(in the rows, 128 means zero)
The rows of X fall into several groups, and each row is roughly a mix of its group's hidden directions.
X:
[[150 165 117  93 153 150 118 115 120  84 135]
 [139 139 118 181 148 132 148 163 131 165 124]
 [124 145 158 132  85 104 122 108 174 131 149]
 [130 133 152  97 155 135 127 175 144 138 170]
 [154 141  82 149 125 137 115 178 119 107 121]
 [ 92 126 130 110 126 158 166 122  83 148 116]
 [ 93 129 151 148 143  91 106 128 148  96 160]
 [160 120 138 111  92 162 131  90 152 108 113]
 [137 103 151 101 154 135 151  88  99 114 100]
 [117 164 147 116 114 102 104 169 127 108 163]
 [176  86 101 129 113 130 127 109 156 124 107]
 [120 133 115 126 108 162 107  88  93 163 112]
 [ 87 116 151 110  90 107 104 124 135  92 141]
 [ 77 137 110 126 134 110 100 114 147  84 126]
 [154  91 153 144  96 136 111 148  86 136 120]
 [113 105  85 177 139 115 129 119 109 158 126]
 [ 88 133 117 134 147 104 109 125 179 103 145]
 [ 86 102 146 146 107  74 128 139 127 129 130]
 [118 142 134  93 120 136 143 161  74 101 127]
 [116 158 122 139 164 134 119  89 105  85 138]
 [123 156 170  87 114 123 120 134 133  84 137]
 [111  94 139 118 163 145 147  86 112 155 110]
 [ 93 179 152 138 108 139 160 127 104 123 126]
 [125 166 142 141 163 124 140  99  83 105 134]
 [173 114  99 153 158 139 127 119 128 105  91]
 [142  85  87 109 133 135 125  86 130 137 104]
 [ 98 139 144 103 162 133 131 150  74 123 135]
 [146 176 117 118 152 132 126 124 118  73 126]
 [145 164 128 169 119 149 142 128 115 152  84]
 [153 109 116  90  93 111 107 164 133 110 149]
 [134 140 147 109 157 113 138 175 152 101 160]
 [173 144 117 139 162 149 159 128 115 165 121]
 [101 144 121 131  68 134 141 141 148 155 149]
 [ 73 134 112 107 104 105 120 138 128 120  89]
 [159  84  90 100  98 136 125 151 129 127 125]
 [120 113 135 159 133 131  86 115  93  83 134]
 [126 119  96 145 110 119 124  76 111 106  92]
 [147 140 130 129 157 143 136 100 167 112 178]
 [165  94 164 146 106 129 127 155 104 153 139]
 [ 98 153 128 154 162 110 112 113  93  94 121]
 [104 121 157 151  85 128 127 125 117 175 106]
 [150  88 160 127  91 124 124 156 148 149 151]
 [ 99 188 157 143 128 126 143 135 107 110 131]
 [171 162 138 119 125 186 133 125 139 130 125]
 [169  95  91 130 140 149 139 124 115 113  91]
 [165 131 114  91 148 146 139 117 136 130  77]
 [132 125 146 109 119 134 127 105 172 102 180]
 [ 99 145 164 137 126  82 136 169 121 128 114]
 [100 127 175 120  83 132 117 129 116 164 122]
 [ 99 104 128 176 119  81 139 147 133 133 134]
 [138 174 110 128 145 138 127 114  93 123  80]
 [110 100 147 129 178 128 125  86 132 159 126]
 [138 153 139 147 161 138 127  94  85  97 144]
 [137 143 126 154 151 135 135 162 144 111 185]
 [137 105 131  91  83 143 132 129 173 134 147]
 [164 147 116 101 137 158 167 110 151 152 141]
 [133 111 120 114 112 120 142 161 179 171 124]
 [144 139  85 159 123 126 100 173 150 129 139]
 [126 147 181 138 107 137 139 168 141 160 130]
 [ 99 133 131 118 161  95 119 165 119 114 171]
 [ 90 122 123 121 110  91 130 167 145 154  97]
 [152 111  85 128 133 152 128  87 121 145  92]
 [111 100 157  87  92 142 107 107 134 137 151]
 [110 166  94 120 152 140 135 100 100 112  95]
 [105 100 157  77 101 124 107 113 132 126 149]
 [112 170 136 134 114 107 104 173 133 117 162]
 [ 79 152 166 118 123 135 157 108 105 144 134]
 [153 105 133 143 122 120 140 171 129 182 112]
 [161 126 105 168 147 140 149 143 161 108 156]
 [112 112 139  84 105 104 118  95 122 105  93]
 [153 154 110 119 155 137 171 131 139 173 116]
 [142 102  90 145 168 157 138 125 108 138  96]
 [ 86 168 159 147 154 135 147 111 106 135 126]
 [118 173 110  91 138 143 157  90 126 116 122]
 [ 92 121 145 103  92  93 134 153 161 140 128]
 [123 173 115 139 105 145 149 163  96 102 118]
 [138 101  86 169 116 121 136  88 133 112 112]
 [144 123 137 124 127 147 167  88 106 107  86]
 [177 148 102 144 150 165 147 127 139 135 104]
 [101 135 158 155 124 100 137 171 121 166 118]
 [139 148 100 139 144 123 100 186 115 107 139]
 [159 101 127 106 128 165 131 124 166 124 169]
 [140 135 101 136 147 116  88 182 128 117 149]
 [159 126  79 148 151 153 137 107 123 146 100]
 [101 137 115 132 140  93 141 164 140 166  93]
 [133 147  80 119 158 161 129  96 153 113 125]
 [150 139 107 134  87 112 104 167 158 116 149]
 [160  92 109 110  90 169 117 132 143 139 121]
 [177 129 113 143 157 150 151 136 133 170 126]
 [147 155 119 130 145 134 133 157  87  81 108]
 [136 160 143 144  82 105 119 128 171 115 146]
 [ 97 108 147 176  96 106 130 141 130 151 147]]
Here is one row of each group, with its name. Which group are the others in?
[177 135 137 112 143 159 151 148 162 140 107]
G
[153 119  99 122 138 144 145 143 177 169 125]
Y
[162  74  86 120 119 141 124 127 143 141 114]
H

[158 133 159 128 107 112 137  83 154  97 112]
H
[108 137  87 133 171  94 119 129  97 107 130]
G
[155 158  94 155 164 156 132 135 125 111 155]
G
[133 137 168 114 117 129 132 153 159  92 170]
G
[121  98 118 170 139 112 141 161 148 151 164]
G
[167 118 107 157 140 144 144  98 136 112  85]
H
[ 75 145 143 147 151 141 141 111 119 169 135]
H
[143 104 114 123 119 127 135 159 181 169 128]
Y
[155 111  82 111 146 139 128  87 131 105 106]
G
